Each row is where one point has got to under a steady rotation. How many ticks took it there?
The counts run from 0 to 218.
141 124 127 166 106 133 122 125 88 120 141 79 128 127 97 115 115 168 135 114 119 92 177 144 123 96 119 182 153 183 119 125 189 130 137 107 111 94 125 99 117 129 125 173 113 163 179 127 134 99 110 195 117 138 127 128 126 160 104 183 102
19
129 143 133 131 111 106 128 113 125 136 185 92 122 120 107 99 83 113 139 75 88 85 159 139 137 95 125 145 167 131 175 134 170 114 133 115 125 99 95 114 130 134 150 141 93 131 156 154 149 133 144 169 80 89 139 121 121 199 88 178 100
167
113 156 152 180 124 124 137 107 122 124 156 97 121 119 107 120 113 154 170 118 106 144 156 112 134 73 136 122 80 115 144 104 180 119 110 127 130 118 168 146 145 125 120 136 75 99 147 156 96 164 141 82 151 91 94 94 96 199 75 123 115
209
128 75 140 138 169 105 130 111 207 123 137 139 110 131 167 128 102 135 99 101 148 109 154 87 121 79 102 127 146 82 132 157 156 147 164 132 105 122 125 102 139 124 81 161 96 88 127 122 152 151 133 134 84 118 156 132 70 163 111 138 106
152
109 126 93 171 133 139 93 111 148 89 166 102 126 116 156 145 147 138 160 140 130 121 162 94 105 134 99 146 118 83 122 156 163 127 159 106 122 85 199 135 137 119 113 118 131 97 140 192 97 90 111 97 172 116 124 96 122 190 107 140 151
40
113 116 97 121 80 122 102 116 95 134 146 86 147 122 115 161 128 117 143 134 118 71 155 131 133 118 126 167 152 146 158 149 127 130 133 130 105 104 100 94 118 121 191 178 117 164 174 116 118 73 108 132 97 140 108 113 152 198 103 157 93
180
107 124 147 151 146 122 141 67 134 145 157 89 150 155 166 110 185 138 107 137 151 124 108 79 132 108 99 156 128 117 98 151 111 113 147 169 134 154 105 141 116 115 118 177 115 109 144 119 134 124 144 30 121 135 184 114 127 150 92 86 110
97
109 70 100 141 137 124 118 95 146 123 117 121 119 153 134 152 102 132 100 121 121 113 156 138 122 108 102 183 132 140 96 178 145 184 142 127 97 77 125 105 136 100 107 166 103 110 142 104 147 101 122 90 80 134 185 146 77 151 91 145 105
3
121 138 94 163 89 92 99 117 120 114 162 88 146 134 103 132 100 107 141 96 99 65 152 121 107 78 114 167 175 189 153 150 145 106 113 127 126 120 141 129 150 116 170 170 99 152 151 120 130 100 156 132 84 108 97 134 127 178 117 168 93
173
96 181 134 162 132 96 120 136 100 149 190 100 166 109 119 153 126 138 147 115 117 110 151 111 137 65 86 132 124 158 163 115 190 126 152 95 150 85 152 142 153 115 133 171 101 154 157 140 127 91 118 147 110 96 98 135 141 170 100 153 96
24
125 89 104 127 156 132 123 123 126 133 151 116 102 122 141 161 110 126 142 85 79 97 183 172 130 109 108 144 156 134 142 167 140 134 160 110 125 72 88 103 117 114 149 148 106 110 148 135 132 105 130 188 80 98 117 114 119 184 88 173 87
169
104 101 116 190 114 108 84 138 123 132 133 116 138 91 158 149 129 112 169 147 149 110 160 92 114 98 115 153 108 88 172 138 143 139 132 100 105 105 137 107 114 104 139 169 111 130 143 164 100 127 62 123 121 133 105 100 173 193 133 133 90
193
119 78 111 172 103 111 110 109 150 103 146 105 95 123 142 81 91 129 138 103 90 101 165 142 114 96 138 161 195 146 134 157 117 164 122 101 87 127 113 98 130 140 107 140 95 148 155 139 123 150 123 134 122 118 188 104 80 173 92 179 108
156
138 115 136 133 143 117 139 108 125 98 98 83 106 139 129 176 149 174 138 113 128 133 143 125 116 110 155 147 83 159 94 143 161 133 142 144 142 150 166 138 138 126 119 143 68 90 154 115 115 121 157 65 131 112 72 88 96 176 84 129 86
214
133 116 136 170 56 134 127 114 99 128 136 72 136 111 108 105 110 153 154 151 139 113 151 82 136 116 154 181 107 113 153 116 158 129 108 122 98 136 159 103 108 120 133 180 115 147 184 144 92 135 100 105 153 136 128 88 130 202 99 135 105
198
104 159 163 199 162 109 121 159 117 120 158 126 114 110 142 132 191 144 150 105 82 159 138 131 135 129 124 121 154 178 140 114 132 91 130 137 147 88 78 132 130 129 178 120 85 126 132 142 106 99 116 140 135 114 116 74 168 163 113 135 107
75
108 163 111 138 130 118 95 106 104 109 173 97 133 142 134 154 119 137 158 122 82 126 169 162 119 85 89 167 116 148 107 146 140 159 160 107 140 78 170 136 154 112 81 158 114 130 182 153 99 63 143 124 131 101 127 153 99 166 74 144 90
22
114 158 105 117 131 145 97 109 144 111 174 118 139 142 141 169 105 140 118 130 109 90 172 130 121 75 76 130 126 84 127 140 156 107 149 151 97 81 122 104 147 103 151 136 120 109 140 154 135 85 150 153 97 90 80 131 121 176 69 159 113
177
102 182 120 152 128 107 116 104 109 136 192 95 155 127 127 156 117 137 147 120 98 125 150 134 135 68 85 139 110 144 134 130 166 140 148 110 159 78 167 153 167 114 110 165 105 136 167 152 113 73 143 127 116 87 101 147 107 177 82 134 100
23
142 126 150 110 149 97 66 124 162 84 142 104 104 153 182 134 151 77 124 145 103 129 166 113 136 163 108 141 197 88 117 172 128 116 145 114 144 164 109 134 136 124 124 161 128 128 167 144 110 90 117 118 126 132 151 103 117 186 186 174 107
132
116 115 92 139 108 163 114 95 123 103 152 101 153 146 139 169 117 132 137 160 127 109 168 113 116 96 88 169 101 110 115 169 111 144 118 148 97 92 165 109 131 91 125 182 131 110 165 134 84 77 124 112 151 150 113 128 107 187 79 107 107
189
135 116 129 134 173 122 112 104 118 97 116 102 115 191 170 145 157 114 107 135 111 128 173 136 118 108 77 136 179 146 62 166 140 99 136 140 165 181 114 162 143 128 116 183 128 117 149 100 126 126 154 122 138 121 109 151 88 143 126 160 94
121
101 141 117 143 129 132 111 107 128 131 145 98 114 155 130 134 99 188 112 131 131 114 170 132 135 68 88 156 105 112 99 128 179 161 146 131 76 80 110 87 141 120 103 152 96 112 138 114 146 109 129 124 85 103 148 156 68 144 48 166 111
10
130 135 135 189 167 137 86 85 190 100 164 126 142 145 188 125 188 116 120 135 130 138 113 96 118 105 93 163 140 125 95 157 123 93 135 167 136 127 128 146 134 103 122 140 125 107 118 163 116 102 143 59 152 129 155 104 152 138 125 94 133
90
130 118 146 125 126 83 76 136 129 94 127 99 120 155 156 120 150 76 119 146 119 117 164 106 138 152 123 136 218 126 119 156 125 116 134 109 148 176 94 143 130 129 153 178 122 153 166 114 114 89 109 112 133 135 144 95 130 185 183 182 98
131
111 108 147 205 118 144 147 77 94 161 152 94 129 150 132 61 149 126 142 128 122 135 134 109 140 104 109 162 168 156 106 131 127 103 102 129 126 166 92 147 111 144 140 183 124 138 147 118 135 183 125 84 146 132 185 119 106 152 76 124 124
105
103 99 148 143 103 74 122 122 169 151 160 117 119 114 140 89 99 102 121 120 119 118 142 100 147 121 147 128 178 102 183 149 126 168 129 107 112 126 101 112 133 141 119 167 89 139 161 126 133 143 108 113 99 128 208 99 101 208 137 156 100
149
149 143 130 174 160 123 121 119 143 58 128 99 84 153 146 143 183 169 139 116 97 154 145 147 110 133 121 173 145 183 62 147 136 110 121 173 129 99 131 121 135 133 127 130 100 90 144 136 96 96 159 130 166 139 114 106 106 144 91 125 97
71
127 92 138 148 149 114 155 115 201 117 136 127 128 136 137 107 99 155 91 102 154 93 152 88 123 55 91 124 166 106 130 143 169 146 142 136 97 127 122 104 138 128 101 177 89 99 133 96 152 160 148 149 96 118 147 124 57 154 109 155 113
153
150 73 117 190 115 127 103 109 111 90 98 97 91 104 129 133 131 150 175 127 115 129 164 122 100 114 158 180 108 147 105 159 142 141 119 113 101 143 177 123 108 121 99 145 81 121 167 155 81 148 108 111 161 134 106 85 120 187 104 144 87
206
112 133 145 180 108 98 133 133 93 101 123 79 74 125 128 115 168 159 161 123 107 152 154 143 145 160 174 170 133 178 111 121 132 137 121 137 118 107 105 111 112 172 154 111 79 117 161 129 109 133 117 100 152 131 144 91 127 175 77 150 100
63
103 149 129 153 79 96 129 116 83 157 149 72 134 143 101 108 101 153 124 124 119 104 149 129 142 90 113 176 135 175 135 121 170 164 127 119 104 106 113 108 138 134 127 175 87 164 169 99 138 111 124 112 84 117 161 144 98 160 72 167 90
12
122 83 149 156 189 115 122 124 78 130 106 116 102 145 176 138 169 111 145 119 121 128 181 153 130 127 101 122 186 131 104 154 148 92 155 99 174 166 72 144 100 137 149 178 123 124 151 112 142 150 106 161 117 123 118 125 120 156 133 163 85
119
110 167 180 129 169 120 144 86 91 136 168 92 122 170 152 96 137 105 134 118 105 150 152 117 152 102 87 114 154 100 107 120 159 89 135 130 182 167 87 165 140 146 133 174 119 113 153 131 142 154 160 110 126 90 145 150 100 177 97 135 98
116
122 102 87 175 108 125 85 108 130 84 151 96 119 112 136 136 149 121 165 139 125 115 161 109 103 144 119 165 137 124 118 160 155 130 144 95 133 103 199 133 126 117 122 133 132 118 155 186 98 83 100 109 178 130 125 93 144 196 133 153 147
39
132 160 161 118 168 133 123 71 101 126 159 77 100 172 166 114 144 109 129 131 100 157 148 143 147 127 102 135 142 97 78 142 139 102 140 134 159 173 94 160 130 151 113 152 126 103 158 138 129 153 164 88 132 83 152 149 94 165 90 139 97
115
123 82 124 167 157 177 108 96 135 133 140 116 127 138 184 124 194 157 129 140 135 133 139 118 133 132 106 153 138 115 86 147 94 111 148 149 96 132 66 113 86 108 137 146 122 123 149 128 129 112 104 77 142 150 182 82 146 145 76 114 127
95
149 170 157 161 124 112 121 128 149 98 160 89 139 142 125 99 194 147 110 124 133 122 110 95 131 126 131 159 170 188 124 116 154 67 115 177 128 149 104 134 125 132 174 152 95 149 159 125 128 83 156 98 146 138 121 72 165 156 134 127 117
80
108 127 140 189 173 99 125 132 147 81 109 110 81 131 170 147 159 180 149 125 143 152 161 106 121 100 120 143 98 118 96 121 187 126 148 146 111 98 148 115 137 157 124 103 84 57 109 150 121 158 131 97 133 112 89 120 104 149 83 126 104
59
103 148 157 193 149 118 142 141 136 98 108 91 90 140 133 131 156 202 140 127 156 143 151 95 126 96 123 139 111 136 98 104 201 116 127 161 102 109 139 114 138 157 140 124 85 80 116 122 134 148 141 104 141 121 86 110 91 148 73 130 115
60
110 137 151 191 184 120 105 156 136 105 131 137 101 124 174 162 209 158 148 121 108 152 150 145 131 125 120 125 146 165 120 133 125 99 155 138 129 90 69 125 121 122 165 115 91 119 134 130 109 78 103 137 130 121 108 78 170 152 105 143 99
76
